A single turn carries every row of the set below to another of its rows. Some are shown first; where does it send the rows asked next?
Z_605: [-0.10 -0.40 -1.26 -1.48  0.23 -0.38 -0.76 -0.01  3.24  0.08  0.37 -0.84
 -1.19  0.37 -0.50 -0.09  0.01  1.20  0.41  0.47]
Z_895: [-0.27 -1.74  1.19 -0.75 -1.24  0.82  1.85 -1.04 -1.14 -0.97  0.87  0.34
  1.42 -0.42 -0.21  0.45  0.65  2.41  0.56  0.39]
Z_615: [ 1.60 -1.73  0.83  0.96 -0.39 -0.66 -1.26 -2.33 -0.33 -0.05  0.78  0.27
  1.96 -0.27  0.12  1.86 -1.11  1.20  0.12 -2.08]
Z_169: [ 0.18 -0.56  0.91 -0.26 -0.82 -0.04  1.44  0.87 -2.53 -1.44  1.50 -1.20
  2.68 -0.19 -0.70  0.90  0.88  0.69  1.23  0.67]
Z_457: [-0.22 -1.92  0.02  0.81  0.62 -1.16 -2.25 -0.59 -0.37 -1.33 -2.07 -0.58
  1.24  1.95  0.69  1.37 -1.34 -0.32 -0.39 -0.96]
Z_150: [-0.18 -0.62  0.42 -1.22 -0.06 -0.52 -0.27 -1.38  1.56  1.78 -0.14 -0.78
 -2.05  0.48 -0.39  1.65 -0.71 -1.27 -0.03 -0.59]
Z_784: [ 0.11 -0.80 -0.66  0.88  0.30 -0.21  0.00  1.76  1.16 -0.08  0.40 -0.97
  3.77 -0.74 -1.16  2.03  0.47 -1.09 -0.15 -0.28]
Z_198: [ 0.60 -0.07 -0.18 -0.31  1.42 -1.68 -3.43  0.04 -0.25 -0.33 -0.83  0.41
  0.71  0.34  1.69  0.05  0.64  0.20  1.21 -1.41]
Z_540: [-0.44 -0.69  1.77  1.69 -0.35 -1.69 -1.25 -0.55  1.09 -0.54  0.75 -1.14
  0.33  0.18  0.07  2.36 -2.24  0.48 -0.55  0.65]
Z_690: [ 0.57  0.84  1.35 -0.51  0.65 -0.38 -0.55  2.65 -0.92 -0.17  0.05 -0.71
  2.50 -1.10  0.84  2.54 -0.86  1.03  0.39  0.00]
Z_727: [-0.65 -0.72 -0.07 -1.31 -0.03 -0.14 -0.54 -0.19 -0.48 -1.96 -0.28 -0.85
  3.25  0.37 -0.47  1.53  3.17  0.91 -0.23  0.35]
Z_853: [ 0.99 -0.59 -2.96 -1.72  1.05  0.29 -1.01  1.19  1.03 -0.03 -0.73 -0.23
  1.17  0.43 -0.24  0.11 -0.56  1.29 -0.52  0.84]
Z_675: [-0.04 -0.81  1.85  0.07 -0.75  0.47  2.88  0.03 -0.39  0.98 -0.44 -1.58
  0.46 -0.08 -1.77 -0.25  0.70  0.38  1.07 -0.88]
Z_959: [ 0.89  1.57 -1.54 -0.85  0.72 -1.80 -1.31  0.54 -1.03 -0.42  0.35 -1.19
  0.34 -0.59 -0.93 -0.02  0.57 -1.62 -0.56  1.50]
Z_636: [ 0.23 -0.21 -0.53 -1.00  0.59 -1.52 -2.25 -0.75 -2.01 -1.32  0.23 -1.45
  1.95  1.07 -0.42  0.24  2.76 -0.84  0.25  0.48]
Z_55: [-0.11 -2.92  0.94  0.83 -0.33  1.04  1.80 -0.10  0.67  1.28 -0.82 -0.15
  1.26  0.21 -0.87  0.26 -0.97 -0.11  0.63 -1.53]
Z_730: [ 0.22 -0.59  0.77 -1.38 -0.31 -0.68 -0.35  0.68 -1.85  2.05  0.18 -1.31
  2.48 -0.57 -0.29 -1.21 -2.82  0.44  0.24 -0.68]
Z_474: [ 0.73 -2.42  0.23 -1.45 -0.01  1.27  0.49 -0.45  2.34 -0.18  0.17 -0.50
  0.42 -0.64 -1.51 -1.14 -0.49  1.53 -0.17 -0.71]
Z_175: [ 0.64  0.14  0.21 -0.89  0.02 -1.09 -0.04 -2.07 -0.50  1.64 -0.26 -0.82
 -2.24  0.31 -0.88 -1.07  0.46 -0.46  0.37 -0.12]
Z_781: [-0.46 -0.49  0.09 -2.03 -0.48 -1.29 -1.04  0.80 -1.06 -0.44  0.38 -1.17
  1.26 -0.25  0.25 -1.94 -2.20 -0.97  1.59 -1.50]
Z_106: [-0.46 -0.18  3.41 -1.13  0.24 -0.77 -1.00  0.49  0.66 -0.76  0.21 -0.92
 -1.46 -0.94  0.58  0.69 -1.41 -0.07  0.53 -0.39]
Z_400: [-0.65 -0.64 -0.63 -1.76  0.31 -0.66 -1.35 -0.42 -1.58 -2.05 -0.41 -0.13
  0.29  0.43  0.33  0.18  0.14  0.25 -1.36  2.61]
Z_238: [-1.12 -0.74  1.10 -0.50 -0.39 -0.98 -0.69 -2.46  0.35  0.80  0.34 -0.47
 -0.75  0.82 -0.02  0.48  1.55  2.00 -0.48  1.74]
Z_97: [ 0.47 -0.31  0.93 -1.05 -0.37 -0.39 -0.44 -0.02 -0.24 -1.58 -0.35 -1.34
  1.71  0.51  0.18  4.22 -0.95 -0.10  0.10 -1.80]
Z_226: [-0.41 -0.28  1.31 -1.49 -0.17 -1.07 -0.48 -0.93 -2.24 -0.49  0.51 -1.51
 -1.54  0.81 -0.26  0.04 -0.43 -0.44 -0.24  2.18]
Z_252: [ 1.26 -0.44 -2.37 -0.89  0.88 -1.00 -2.23 -0.25 -0.07 -0.12  0.35  0.39
  0.77 -0.56 -0.03  0.82 -0.86 -2.10 -0.70  0.07]
Z_809: [-0.67  1.12 -0.03 -1.24 -0.36 -2.03 -1.26  0.75  0.29  2.17  0.51 -2.23
  2.60  0.46 -0.01  0.52  0.35  0.32  1.79 -1.64]
Z_598: [-0.31 -1.54  2.01  0.68 -0.49 -0.62  0.41 -2.02 -1.38  1.60  0.34 -1.35
  0.72  1.33 -0.76 -0.21  1.84  1.58  0.89  0.25]
Z_948: [ 0.84 -1.04 -0.48 -1.86  0.62  1.23  0.14  1.08  2.02  0.31 -0.43 -1.55
  2.63 -0.42 -1.81  1.10  0.62  1.49 -1.14 -0.03]
Z_127: [-1.17 -0.12  2.07 -1.52 -0.09 -1.82 -1.89 -0.19  0.92  1.80  0.04 -3.06
  1.78  0.06 -1.15 -0.67 -0.10 -0.73  0.11 -1.26]
Z_460: [ 0.73 -1.98  3.01  0.47  1.02  0.06 -1.39 -0.51 -0.27  1.44 -1.22 -0.38
  2.26 -0.45  0.00 -0.07  0.34  1.50 -0.05 -1.85]
Z_578: [ 0.68 -0.34 -0.60  0.70  0.47 -0.28  0.56  1.40 -1.14 -0.45 -0.61 -1.32
  3.69 -0.39 -1.68 -0.43  1.75 -0.55  0.24 -0.24]

Z_400 turns into Z_238
Z_106 turns into Z_460
Now these:
Z_169 turns into Z_636
Z_578 turns into Z_959
Z_605 turns into Z_474
Z_150 turns into Z_55
Z_615 turns into Z_97
Z_781 turns into Z_127

